Each row is where one point has got to under a steady rotation. How many ticks took it there?
The counts run from 0 to 1377.
[-27   1 -14 -21  10  43   1 -13  20  -1  11 -26 -21   9  23 -21  47  32
  -9 -51  17 -19  18  16   7  26  30 -10  -8  16 -38  12  -6  23] : 697
[ 14 -18  10  26 -24 -27  18  19  48  -5   0  16  21  -6 -48  36  13 -37
 -17   6   5   5  -9 -30 -46  -1 -25   8   7 -24  -8  23   8 -18] : 742
[ 21   9  11 -21   4 -50 -38  30 -40   3  31   3  27   8  24 -49  23   5
  22  -8   3  21   1 -27  26  -3  10   1 -14  22 -12  12  12  19] : 177
[ 19  -3 -20  12   1 -26  23   1  14   5  15  39  15  28 -34  28 -43 -41
  25  22 -29   0  -2 -10 -32 -24  -4  14  -8  -3  -7 -16 -37 -29] : 206
[ 10  -2 -37   3 -12 -24  25   0  17   0  28  19   3   6 -62  12  -4   5
  31 -25  10  -8   1 -18 -58   7  -1  29 -19 -15 -27  11 -33 -16] : 546
[-19  14  -6 -32 -17  59  -7 -24 -18  17   0  11   4   9  11   5 -43  26
  13 -19 -22  25  -8  35  27 -15  15   9 -13  28   8 -44 -25  14] : 277
[ -8  32 -35   6  -4  52  22  -4  16  40  19  17  -3  -4  30  34   3  16
   2  -6 -13 -11  -5  29  10 -13 -19  39 -42  25  16  21   7 -32] : 197
[ -2   3 -11 -19 -41  48  32   3  22  -5   0  -3 -29  -8 -50  27 -28  -3
 -12  -7  22  11 -26   8 -37 -22 -23   7  13   9  19 -36 -28   1] : 554
[-13  -4  46 -39 -11  40 -37 -16   8   5 -11 -23  27  20  -1  -6 -21  16
   4  -2   4  40  -9  19  41 -13  13   3   1  27   0 -38 -38  15] : 24
[-14  16  -8  -5 -18 -51 -10   3 -20  -5   0   6 -41   3 -24  41 -28 -47
 -19  -6  -5 -28 -10 -10 -51 -32  -6   9  -2  -7   1 -37 -21  12] : 1104
[ 29 -13   6  17   4 -25  21  15   7   5   1  32  25  21 -14  22 -37 -56
  11  49 -31  11 -18 -14  -1 -34 -20   9   0   0  11 -19 -11 -29] : 1268
[-23 -28  21 -14   9  27   5   4  41 -29 -10 -29   3   0   4 -19  67  10
 -23 -23  34  -7   6 -11  -6  35  15 -29  19 -10 -32  16  -2  19] : 331
[ 21  -7   9 -18   5 -40  21  36 -41 -19  13   9 -15   1  14 -27  16 -50
 -12  33   6  -3 -29 -34 -12 -28 -14 -26  14   7  12 -24  17   8] : 1212
[  3 -16 -20 -12  21  56  50  -9  49  15  -6   9  21  -4  -8  22  -1  16
  19  16  13  -9  -8  12 -20  14 -10  19 -24 -18  -2   8 -35 -43] : 1089
[ 19 -22 -11  19  -8  46  52  14   8 -21  20  29   5  23  12 -15   2 -32
  -7  16 -25  18 -19   4  19 -17 -12 -39  34  27  -3  -2  14 -13] : 86
[  8 -13 -12  26  -2  64  57  12  59   9  11  12   5  -1  -5  25   9 -18
  -9  19   4   2 -19   6  -2 -11 -33   5   0   9  -4  30  -3 -42] : 1260
[ -7   4  42 -28  -5 -66 -64   6 -17   9  -4 -24   6  20 -10   7 -13 -30
  -8  -4   3  10   1 -19  -1 -26   9  18  -6   4 -10 -28 -30  30] : 656
[ -9  19 -39   4  17  38  21  -9  27  15  23   7 -14  32   9   3  -7   6
  33 -19 -10 -21  19  19   0 -11  21  25 -20  31 -34   7 -50 -29] : 982
[ -4  23 -30 -38  -4  61  11 -12 -22  31  11  21   5  -9  23  10 -27  37
  27  -2 -11   7 -15  23  15  -6  -5  26 -38  18  25 -22 -12  -7] : 278
[ 12   8  17  -7  -4   8 -26  16 -27   8  23  15  24  17  56 -21   8 -11
 -10   6 -25  32  -7   1  66 -18  -1 -17   8  40   3  -2  40  17] : 88
[ -9   0  30   0 -22 -24 -57   5  26  18  -2   0  52 -15  -6  27  19  16
 -22 -31  -7  29   9  -9  14  17 -12  27 -18  -5   2  28  21  14] : 380
[ -7 -20  29  -9 -17  -6 -34  -7  38 -15  -2 -11  34  26 -52  -2  -9  10
  13 -34   3  31  18  -4  -2  10  25   5  14   4 -42  -4 -50  12] : 1166
[ 26 -34  18 -14 -17 -17  -8   9  10 -31  20   9  35  18 -58 -34  -2   1
  15 -13   8  48  -3 -35  -4  14  14 -20  24  -3 -25  -5 -27  15] : 800
[-12 -25  10 -24  12  19  12  23  22 -19 -11 -23  15 -31  13 -17  66  19
 -23  -9  46   0 -12 -28 -14  42  -7 -19  -1 -23  -6  16  19   9] : 330
[-37   2 -11 -27  28  37   8 -20  35  16 -26 -22  -2  -5   3  23  11  23
  12 -16  12 -34  14  19 -20  21  23  26 -31 -15 -17  -3 -44 -13] : 836
[ 22   0  -3  -2   7 -12  19  29 -43  -6  16  42  14  -1  47 -14   9 -34
  -8  35 -25   8 -28 -18  26 -16 -23 -21   1  10  17 -10  51   5] : 1042
[  1 -16  40  31   8 -16 -16   7  44  -1  -6  -2  20  45  13  21   1 -61
 -15  16 -30  17   5   4  33 -31   0  -6  19  24 -26  14 -15  -4] : 566
[ 13 -11  13 -49   2 -27  -2  24 -27   9 -17  12  31 -29 -29  17 -15   7
  16  32  16  10 -27 -30 -30   0 -19  16 -18 -32  35 -37  -7 -10] : 1276
[ 24  -5  -4  27  -3 -31  12  26  29  21  16  34  49  -5 -13  32  11 -13
   3  21  -7  12 -11 -21 -15  10 -35  29 -27 -20   6  43  27 -35] : 823
[-21  -9   1 -12  -1 -28 -21 -18  25   2 -13  -8   2  16 -50  31 -28  -2
   9 -21  -2 -16  18   2 -38  -1  22  21  -3 -16 -23 -31 -63   4] : 212
[ -3  11  17 -52 -24  -7 -55  -2 -32   3   8 -12  14 -11 -19 -18  -4  41
  11 -40  17  31   0  -9  11   5  23   9  -7  11  -2 -26 -17  39] : 802
